(in the rows, 100 means zero)
The same turns and mirrors carry the whole set onto itself and the rows of a family onto each other. Which other rows belong to the same family as each row named below? List them in the order they appear above.
These 32 rows form 4 families of 8 rows each.
k_698: 111; 116; 117; 98; 102; 102; 97; 110; 95; 86; 76; 112; 105; 118; 88; 113; 122; 89; 103; 90; 88; 93; 99; 92; 105
k_177: 107; 102; 95; 102; 101; 109; 113; 88; 98; 91; 80; 100; 102; 113; 84; 106; 100; 122; 83; 96; 88; 116; 101; 114; 96
k_522: 95; 95; 84; 105; 94; 106; 95; 92; 90; 113; 113; 102; 86; 94; 101; 99; 83; 99; 108; 104; 105; 120; 90; 127; 98
k_103: 113; 115; 116; 96; 104; 104; 100; 111; 96; 89; 78; 111; 114; 117; 95; 104; 118; 96; 102; 90; 90; 89; 106; 87; 110
k_88: 100; 104; 111; 105; 94; 97; 84; 115; 92; 111; 110; 106; 91; 104; 108; 98; 107; 64; 117; 98; 105; 91; 101; 101; 111
k_199: 102; 121; 103; 83; 94; 124; 99; 99; 96; 84; 92; 102; 95; 104; 114; 113; 109; 85; 111; 102; 91; 110; 106; 129; 94
k_25: 95; 101; 111; 102; 98; 98; 86; 115; 90; 109; 112; 114; 92; 104; 110; 96; 102; 72; 123; 100; 104; 91; 96; 101; 109
k_244: 94; 105; 99; 104; 116; 121; 101; 97; 68; 95; 77; 90; 94; 102; 88; 103; 95; 91; 110; 98; 105; 86; 99; 113; 112
k_354: 105; 91; 99; 115; 101; 86; 102; 103; 93; 111; 94; 107; 97; 106; 79; 90; 95; 106; 98; 90; 106; 98; 85; 84; 113
k_77: 110; 96; 108; 93; 82; 100; 93; 102; 120; 104; 114; 120; 104; 112; 108; 103; 107; 108; 97; 93; 82; 116; 95; 106; 102
k_374: 107; 102; 88; 101; 108; 110; 114; 86; 98; 91; 75; 105; 101; 110; 88; 104; 103; 124; 91; 95; 91; 116; 102; 118; 95
k_44: 106; 100; 92; 98; 103; 114; 115; 89; 96; 91; 80; 105; 102; 111; 87; 105; 98; 129; 89; 96; 90; 114; 97; 113; 92
k_624: 97; 89; 85; 105; 98; 110; 100; 91; 88; 113; 115; 100; 90; 93; 106; 91; 79; 103; 105; 105; 105; 112; 98; 123; 96
k_513: 96; 93; 83; 106; 98; 111; 96; 91; 83; 116; 117; 105; 86; 96; 100; 97; 90; 102; 100; 102; 105; 117; 93; 125; 95
k_291: 92; 85; 87; 105; 96; 106; 100; 92; 87; 111; 111; 102; 78; 94; 98; 98; 88; 97; 104; 106; 103; 119; 90; 126; 95
k_554: 103; 97; 97; 115; 105; 86; 103; 101; 91; 114; 95; 117; 92; 115; 82; 90; 91; 106; 96; 94; 101; 95; 84; 86; 116
k_388: 117; 97; 109; 96; 83; 96; 94; 97; 115; 104; 118; 117; 102; 111; 106; 108; 105; 102; 97; 87; 82; 118; 94; 105; 101
k_311: 99; 121; 105; 90; 97; 128; 94; 98; 94; 86; 93; 105; 98; 102; 116; 112; 108; 87; 108; 101; 93; 110; 111; 127; 96
k_615: 93; 106; 113; 104; 94; 100; 88; 116; 90; 107; 117; 110; 96; 104; 99; 94; 108; 72; 127; 105; 98; 92; 101; 106; 110
k_46: 94; 109; 97; 102; 118; 112; 99; 102; 65; 94; 77; 92; 92; 101; 85; 95; 93; 91; 112; 100; 111; 90; 105; 109; 105
k_816: 90; 108; 92; 104; 118; 110; 103; 103; 71; 98; 72; 97; 92; 103; 89; 96; 100; 90; 111; 106; 111; 88; 102; 111; 104
k_127: 103; 84; 100; 117; 106; 86; 102; 99; 93; 117; 99; 113; 101; 110; 80; 93; 97; 106; 97; 92; 103; 94; 89; 84; 109
k_814: 114; 99; 90; 100; 106; 110; 108; 87; 97; 93; 75; 102; 101; 111; 93; 107; 97; 122; 84; 89; 94; 115; 98; 110; 93
k_560: 110; 100; 105; 103; 83; 96; 98; 102; 123; 106; 116; 122; 101; 110; 108; 109; 109; 102; 95; 94; 83; 118; 91; 106; 99
k_357: 104; 86; 97; 115; 106; 83; 102; 104; 91; 114; 98; 108; 96; 111; 74; 90; 95; 108; 100; 94; 103; 100; 86; 89; 112
k_781: 114; 101; 102; 99; 83; 89; 95; 105; 116; 105; 114; 124; 97; 114; 105; 102; 110; 101; 97; 94; 84; 121; 99; 104; 93
k_837: 102; 115; 106; 88; 97; 121; 96; 98; 92; 87; 97; 106; 97; 105; 113; 114; 107; 88; 107; 105; 86; 107; 113; 133; 91
k_172: 112; 111; 119; 100; 106; 102; 101; 111; 98; 89; 79; 112; 112; 119; 93; 103; 119; 95; 99; 89; 92; 86; 110; 91; 110
k_830: 96; 110; 94; 106; 119; 110; 103; 100; 69; 99; 76; 93; 92; 101; 87; 99; 94; 85; 110; 102; 111; 89; 101; 110; 102
k_56: 101; 103; 116; 99; 94; 100; 85; 115; 89; 112; 116; 107; 95; 104; 106; 100; 102; 69; 116; 100; 104; 92; 95; 96; 110
k_37: 108; 112; 120; 94; 103; 102; 100; 111; 103; 88; 75; 109; 108; 117; 93; 106; 115; 92; 108; 92; 87; 88; 105; 92; 112
k_882: 105; 107; 106; 89; 96; 124; 94; 103; 96; 87; 94; 98; 101; 98; 111; 112; 114; 88; 110; 101; 90; 111; 113; 131; 87

The rest of the family of k_698: k_244, k_624, k_554, k_615, k_814, k_781, k_882

The same turns and mirrors carry the whole set onto itself and the rows of a family onto each other. Which other rows belong to the same family as each row named below? List them in the order they appear above.
These 20 rows form 5 families of 4 rows each.
k_812: 104; 94; 97; 98; 89; 93; 113; 83
k_306: 100; 118; 100; 92; 101; 117; 92; 89
k_872: 105; 104; 94; 88; 92; 107; 112; 85
k_395: 94; 95; 99; 119; 99; 83; 97; 114
k_986: 100; 85; 102; 111; 96; 84; 99; 109
k_336: 93; 109; 101; 114; 119; 102; 86; 116
k_654: 107; 92; 101; 91; 93; 95; 116; 86
k_404: 101; 88; 100; 113; 97; 80; 102; 115
k_594: 90; 115; 105; 113; 105; 98; 84; 115
k_813: 106; 108; 99; 95; 85; 96; 111; 82
k_546: 98; 105; 106; 118; 108; 95; 84; 117
k_988: 93; 105; 101; 111; 115; 102; 85; 118
k_15: 111; 92; 96; 93; 93; 99; 112; 85
k_968: 101; 98; 100; 113; 84; 82; 96; 110
k_875: 106; 111; 102; 86; 103; 115; 101; 89
k_773: 104; 115; 100; 98; 111; 117; 89; 89
k_646: 102; 113; 94; 95; 111; 121; 98; 93
k_595: 100; 111; 99; 91; 115; 118; 99; 87
k_991: 98; 91; 95; 108; 88; 83; 103; 112
k_534: 96; 116; 104; 106; 115; 103; 86; 118

The rest of the family of k_15: k_404, k_988, k_595
The rest of the family of k_395: k_872, k_546, k_875
The rest of the family of k_534: k_812, k_773, k_991

